In the rows, 128 means zero.
A single turn carries every row of the set below to another of its rows. Some are shown first; where does it send the rows asked next?
kep: [142 134 115 156 103 139  94 130 118  99 118 117 133 179 123 127 162 130
 146 156 104 122 101 110 147 110  88 132 128 138 127 128 148 136 125  75
 133 152 116 136 135 112 121 136 151 124 145 111 116]
Vebo: [148 132  99 159 113 126 121  95  91  94 113  97 141 150 115 110 128 141
 113 104 136 111 126 110 115 111 109 115 127 114 127 134 183 130 135 135
 125 149 141 129 148 124 144 124 115 124 133 110 130]
Rez: [113 103  93 153 152 125 117 133  85 121  89  91 113 169 120 126 131 140
 111 122 111 102 107 133 119 106  98 131 143 133 157 154 140 136 150 116
 113 144 119 124 141 120 132 140 142 118 174 109 145]
zat: [141 137 114 158  99 137  96 126 120  99 120 120 134 179 121 126 161 131
 144 157 103 124 102 108 145 112  88 132 126 136 128 127 151 135 126  74
 131 153 119 134 139 114 121 135 152 124 146 110 114]
sefad: [119 125 110 154 113 144 128 118  94 138 109 124  99 152 125 140 142 134
 111 111  92 152 116 118 117 113 125 141 138 136 118 116 144 120 140 125
 141 145 136 105 140 124 106 127 131  96 164 118 152]
fikiz: [126 108 128 155 122 128 117 129  69 142 113 105  99 147  95 116 133 121
 136  94 136 123 125 127 121 109  92 135 142 134 123 137 176 131 138 112
 133 136 134 115 116 122 119 118 125 129 118 116 156]
ranak: [131 126 103 174 119 150 130 111  86 120 107 124 121 159 125 139 141 120
 108 104 121 146 102 123 119 113 123 144 140 112 127 113 159 120 161 140
 142 144 138 126 139 122 127 136 136 115 170 100 140]
sugu: [142 136 114 158  99 134  89 123 117 100 121 122 127 178 122 122 164 129
 148 153 102 122 100 107 144 111  86 135 130 137 127 128 155 136 120  74
 133 151 119 136 138 115 119 132 150 126 143 116 118]
zis: [142 138 111 157  99 134  93 121 118 100 119 122 133 180 125 123 163 129
 144 155 103 122  99 106 143 111  86 132 127 137 126 125 151 133 126  76
 133 151 119 134 140 115 120 134 152 125 144 114 116]
bub: [139 122 121 169 122 140 114 121  72 123 112  93 104 144 101 118 134 120
 129 100 138 125 111 125 131 104  95 140 149 120 115 133 183 133 136 123
 148 131 118 139 113 124 134 119 118 132 123 111 148]
Tibid: [102 118 103 151 133 126 114 121  87 130  90  78 119 160 127 149 142 147
  97 126 103 110 127 116 112 110 109 124 136 143 131 158 140 136 142 109
 116 137 121 112 138 126 115 129 132 120 162 111 148]
Botu: [160  95 113 152 132 129 130 124 118 104 131 118 111 166 129 122 142 137
 143 105 118 120 113 123 120  98 129 124 118 123 143 121 157 153 118 132
 130 136 143 139 147 118 105 121 122 122 152 120 174]
Dov: [165 116 102 162 125 144 120 123 107  97 129 107 123 153 127 121 148 138
 135  90 133 118 111 126 118 104 126 132 126 128 133 122 160 156 131 140
 131 127 140 146 139 116 111 135 115 122 163 113 163]
pifom: [163 103 103 142 133 126 126 136 116 100 125 108 113 153 118  98 130 149
 140 103 118 108 114 131 124 103 103 125 122 136 142 119 139 152 128 133
 124 130 139 132 145 116 113 137 124 106 157 127 166]
pek: [121 111 110 156 126 144 132 123  80 136 102 134 118 161 121 130 142 121
 119  98 119 143 115 124 112 113 126 136 132 130 130 113 149 114 161 134
 130 157 151 106 140 117 117 137 139 110 160 104 146]
pul: [140 110 109 146 123 111 129  97  97 102 112 102 132 163 118 109 123 140
 120 119 122 110 129 105 118 102 111 105 119 110 136 136 180 124 122 126
 123 161 140 121 156 125 141 112 120 124 120 116 140]
kalu: [147 114 101 139 126 133 115 129 113 110 121  98 113 150 132 123 148 156
 130 103 104 114 128 116 114 104 130 121 122 153 127 133 143 153 113 126
 124 137 137 124 145 117  99 129 112 107 160 128 167]
Fufus: [142 135 112 156 104 136  90 127 118 101 116 120 134 180 126 124 165 129
 146 155 102 121  99 108 146 110  88 132 127 139 125 125 147 134 125  76
 133 150 116 138 138 114 119 136 153 126 146 114 118]
Ralal: [156 101 110 144 131 135 125 135 102 114 123 117 124 155 122 114 147 137
 142  86 132 115 125 126 113 105 122 126 116 145 133 119 147 148 136 134
 121 137 154 124 139 112 101 136 122 119 151 117 170]
giva: [131 115 103 154 127 139 136 125  96 124 106 133 106 158 119 113 126 130
 118 112 102 143 101 128 125 110 110 140 138 122 136 104 139 113 155 137
 139 153 139 113 145 119 128 141 143  93 168 114 143]
suk: [110 100 104 154 147 130 114 131  71 133  91  93 121 168 119 138 146 130
 117 105 131 104 123 128 109 109 108 127 137 140 147 157 153 137 152 113
 108 145 132 117 133 117 120 132 135 135 158 103 152]
pibe: [140 136 115 156 104 140  94 129 114 101 118 119 131 179 121 125 162 128
 146 156 103 126 101 108 148 111  90 132 130 138 126 127 152 132 125  75
 135 156 115 135 135 113 125 135 150 124 142 110 113]
Kiv: [128 131 106 138 108 122 122 100  94 116 106  96 125 143 117 112 127 151
 108 117 106 121 140 101 116 110 110 111 126 135 110 132 164 117 124 123
 129 156 138 103 148 127 131 118 115 104 124 126 135]
leg: [141 136 113 155 103 137  92 127 116  98 119 117 131 179 121 124 162 131
 146 155 103 122 102 109 145 111  90 132 129 139 130 132 155 136 121  73
 131 156 116 134 138 113 124 134 149 125 144 110 113]
nokab: [124 108 114 164 126 135 143 110  98 127 108 134 113 174 129 142 134 120
 111 120 107 147 105 120 120 107 124 135 128 105 136 109 150 116 153 133
 140 150 140 116 148 125 119 125 146 114 161 105 150]
deg: [135 117 109 144 115 116 127 106  86 114 111 107 139 152 109 105 127 141
 119  99 136 108 140 110 107 114 103 111 118 128 129 133 171 127 141 125
 113 153 155 105 148 122 129 124 123 122 124 116 140]
guvuf: [139 136 111 157 104 134  88 124 114 101 117 119 130 179 123 123 164 129
 146 155 103 120 100 107 144 110  88 132 131 138 128 131 155 134 121  74
 132 154 116 136 140 115 122 133 150 127 143 114 115]
Zon: [140 135 112 157 104 137  89 125 112 102 115 121 130 178 124 123 164 126
 146 156 101 124  99 107 146 110  88 134 132 139 124 126 152 130 125  77
 135 155 116 137 137 114 123 134 152 126 143 114 115]
Fetu: [126 116 126 148 121 133 113 132  84 138 109  85  91 139 105 127 138 137
 127 111 110 124 125 120 129 104  96 132 141 146 105 138 157 136 121 109
 143 127 116 120 112 125 111 116 118 117 122 127 162]
patu: [115  93 112 159 154 123 124 126  85 124  90  85 120 179 128 149 141 127
 111 128 120 104 112 125 123  99 108 123 131 120 145 153 146 137 146 115
 122 137 117 134 134 124 125 124 141 140 154 102 156]
Nuz: [132 100 131 156 134 128 122 124  77 133 108 100  96 156 105 120 128 118
 135 115 124 126 113 122 137  96  97 130 139 116 120 132 176 124 127 116
 150 141 116 133 117 124 130 107 126 132 108 118 156]
doz: [135 122 102 144 115 109 129 104  94 107 110 100 124 151 102  91 107 149
 115 117 119 107 126 116 118 111  82 115 129 118 137 133 167 123 137 123
 119 151 139 110 151 127 144 126 129 109 130 123 131]
lesa: [122 116 100 171 144 137 113 122  76 116  93  79 129 164 123 144 145 131
 107 113 135 104 109 128 118 107 108 132 142 125 140 155 158 142 153 121
 122 131 118 141 129 122 132 134 131 139 165  97 145]
Gonu: [143 136 116 157  99 137  93 127 118  99 123 121 128 179 120 124 161 129
 149 154 103 125 101 110 145 112  90 134 129 137 129 128 155 137 121  74
 132 153 118 135 137 113 120 133 149 124 144 112 117]
Mepo: [128 107 119 156 131 127 118 135  79 135 112 100  81 149  94 106 119 128
 134 110 118 122 106 135 132 105  77 142 153 127 133 137 164 133 134 112
 140 133 116 125 118 125 129 123 131 116 132 123 153]

Mepo goes to doz
Nuz goes to pul
Now these:
kep goes to pibe
pek goes to suk
guvuf goes to sugu
Kiv goes to kalu
Dov goes to ranak

A single turn carries every row of the set below to another of its rows. Some are shown first; where does it send the rows asked next?
gamav: [157 129 105 109 128 152 142 115 127 145 122 112 143 115 112 114 145 120
 158  88 127 136  86 115 136 128 100 152 131 107 145 107 144 102]
Duze: [136 127 126 104 108 154 126 120 108 128 113 125 166 100 114 138 116 111
 135 138 138 118  94 125 138 114 110 152 127 103 161 103 117 119]
kufo: [152 129 117 113 125 146 146 138 127 120 114 125 134 117 113 121 138 117
 169 113 132 156 121 127 155 133  86 156 134 131 122 133 130 105]
muk: [138 119 167 127 128 115 117 114 145 133 139 121 129 119 115 129 137 133
 155 118 124 121 121 120 132 121 123 119 153 122 117 102 124  99]
muzo: [136  98 110 109 140 111 116 106 147 141 140 118 127 107 126 131 119 128
 146 129 117 125 124 146 129 130  91 165 125 125 160  99 131 113]
diri: [136 148 109 116 121 136 103  88 114 129 114 143 122 116 108 117 143 131
 155 124 131 132 140 128 111 117 132 161 123 111 138  99 124 111]
kidel: [133 123 111 121 119 149 124 124 142 119 146 140 125 142 123 110 132 105
 161 133 124 122 132 141 139 127 101 156 138 113 131 129 128 136]
kuvuv: [131 125 124 120 148 149 113  92 132 141 132 145 116 128 116 117 110 128
 164 135 125 123 147 137 138 127 116 147 146 110 133 114 143  98]
kimak: [139 121 110  95 128 141 153 117 150 116 123  97 132 115 107 116 117 125
 148 120 112 119 140 146 130 120 108 158 132 116 128 107 152  90]
koto: [141 133 116 132 143 121 150  98 103 176 124 128 134 122 121 133 130 138
 143 120 122 116 115 124 127 130 121 153 132 128 151  95 131 100]
Rivo: [132 131 145 121 129 130 120 136 125 126 128 132 117 108 137 111 163 126
 144  96 106 107 123 129 133 141 136 143 131 115 125 105 123 110]
dabif: [145 154 127 118 138 142 137 125 140 125 132 122 144 114 112 128 176 127
 149 131 141 111 127 110 140 114 116 151 150 109 148  92 109 100]
Supu: [160 111 121 103 124 145 125 116 124 118  90 117 123 111 119 118 146  98
 155 125 127 129 100 139 124 122 111 148 121 108 121  89 143 113]
Gokup: [147 141 147 132 121 141 135 129 120 131 111 115 131 115 136 128 128 115
 167 132 115 121 121 138 119 121  82 181 123 129 125 102 140  90]
limin: [138 119 119 118 121 152 132 122  90 148 112 138 125 127 115 120 130 124
 148 125 132 127 124 134 137 129 150 140 129 118 133 144 125 116]
nibo: [148 129 136 123 110 134 123  97 121 128 131 115 120 126 119 140 134 114
 159 109 148 114 161 116 132 110 104 156 136 114 138 103 127 121]
pumi: [115 123 119 117 101 132 123 120 129 136  87 117 138 121 107 125 122 133
 149 116 150 112 131 115 157 121 117 126 141 134 149 103 128 112]
laziz: [147 140 144 126 109 149 120 120 126 119 126 145 143 117 116 148 154 127
 153  97 118 109 115 125 140 127 137 172 141 113 154 105 131 100]
vilum: [131 134 150 123 119 125 126 142 124 151 108 102 134 132 114 143 147 123
 151 129 117 113 108 130 155 111 114 145 138 129 162  92 122 126]
munir: [142 139 114 133 139 142 101 118 103 154 114 124 116 127 122 127 116 128
 145 134 119 149 109 136 147 114  93 141 126 135 134 106 108  98]
tapat: [141 110 150 108 104 138 108 132 122 142 141 111 133 132 116 138 143 131
 152 123 133 108 139 132 143 114 121 132 150 121 125  82 115 102]
kip: [142  99 114 121 124 141 115  92 125 159 126 125 121 133 114 114 127 120
 157 149 126 139 140 147 142 131 111 147 146 122 148 102 116  91]
gozi: [144 110 137 117 121 122 115 103 122 136 133  94 105 130 140 115 121 135
 136 129 140 133 112 129 144 131 101 132 124 121 112 111 126 106]
Gav: [124 128 126 132 132 143 123 115 146 147 114 118 122 121 128 123 137 131
 127 113 126 110 139 106 132 151 126 153 133 145 108 107 108  98]
tur: [143 153 112 133 123 178 115 111 105 135 114 126 136 137 127 123 147 120
 158 135 125 136 107 122 133 130 108 140 148 108 142 129 123 100]
tar: [125 147 118 108 115 136 125 148 147 126 123 119 139 114 137 128 116 129
 139 140 117 118 139 146 122 122 114 159 152 141 135 128 108  99]
Pimu: [151 124 143 120 124 146 120 126 114 131 119 107 145 113 128 131 141 144
 137 134 106 126  81 136 152 151 115 135 140 117 144 101 112 107]
rar: [120 137 123 123 118 143 155 123 130 140 124 113 146 120 136 147 124 123
 133 149 144 110 124 138 125 126 113 168 113 109 146 107  94 112]
bofa: [142 118 118 115 139 142 109  87 113 140 104 126 136 112 122 137 140 150
 135 110 121 121 108 137 124 119 115 168 122 110 159 106 123  77]
puzaf: [115 113 122 141 122 141 141 129 148 128 123 132 154 118 112 119 113 105
 128 112 141 118 123 120 121 124 110 119 131 127 141 101 117 103]
Tak: [ 94 113 118 117 111 147 130 129 140 134 137 111 146 118 109 136 124 115
 120 136 132 111 128 121 116 135 123 145 122 129 125  99 129  97]
bez: [120 122 105 112 122 127 142 117 135 129 124 145 138 103 140 138 137  98
 130 109 134 134 105 117 145 130 115 129 115 103 135 120 130  96]
guvak: [114 138 131 116 104 139 120 129 130 135 124 139 153 118 103 143 115 124
 142 108 127 149 119 144 144 129  95 154 111 110 163 110 129 100]
kibom: [136 119 138 104 132 134 112 143 132 129 124 111 139 103 129 122 151 146
 140 133 125 128 109 125 162 114 122 140 116 118 138 125 114  74]
nebip: [142 126 147 102 131 158 134 126 110 131 115 105 148 112 119 121 133 134
 143 124 130 129 114 135 113 131 109 195 136 124 143 134 123 106]
kivag: [159 119 119 109 126 144 148 136 152 127 120 105 137 134 126 108 123 100
 137 129 128 142 135 141 127 123 104 155 152 136 142 114 138  89]
popen: [158 124 119  89 139 132 137 117 143 132 115 110 141 116 120 123 135 148
 149 123 145 133 124 135 126 139 111 189 116 122 137  86 135 110]
dusus: [128 140 123 116 132 154 129 117 137 129 136 132 132 120 113 126 138 115
 118 118 131 147 107 143 117 164 113 154 127 106 132  91 102 116]
fol: [135 135 122 137 119 152 133 112 133 135 148 132 138  96 133 126 135 112
 135 115 117 123  84 115 119 139 121 169 117 114 122 112 112  86]
kagik: [142 129  87  97 119 120 128 114 168 132 115 126 143 121 111 127 138 115
 137 111 107 119 114 130 141 112 118 132 136 121 132  97 123 106]

Gokup goes to guvak
rar goes to vilum
Now these:
muk goes to kuvuv
laziz goes to bofa
gozi goes to kidel

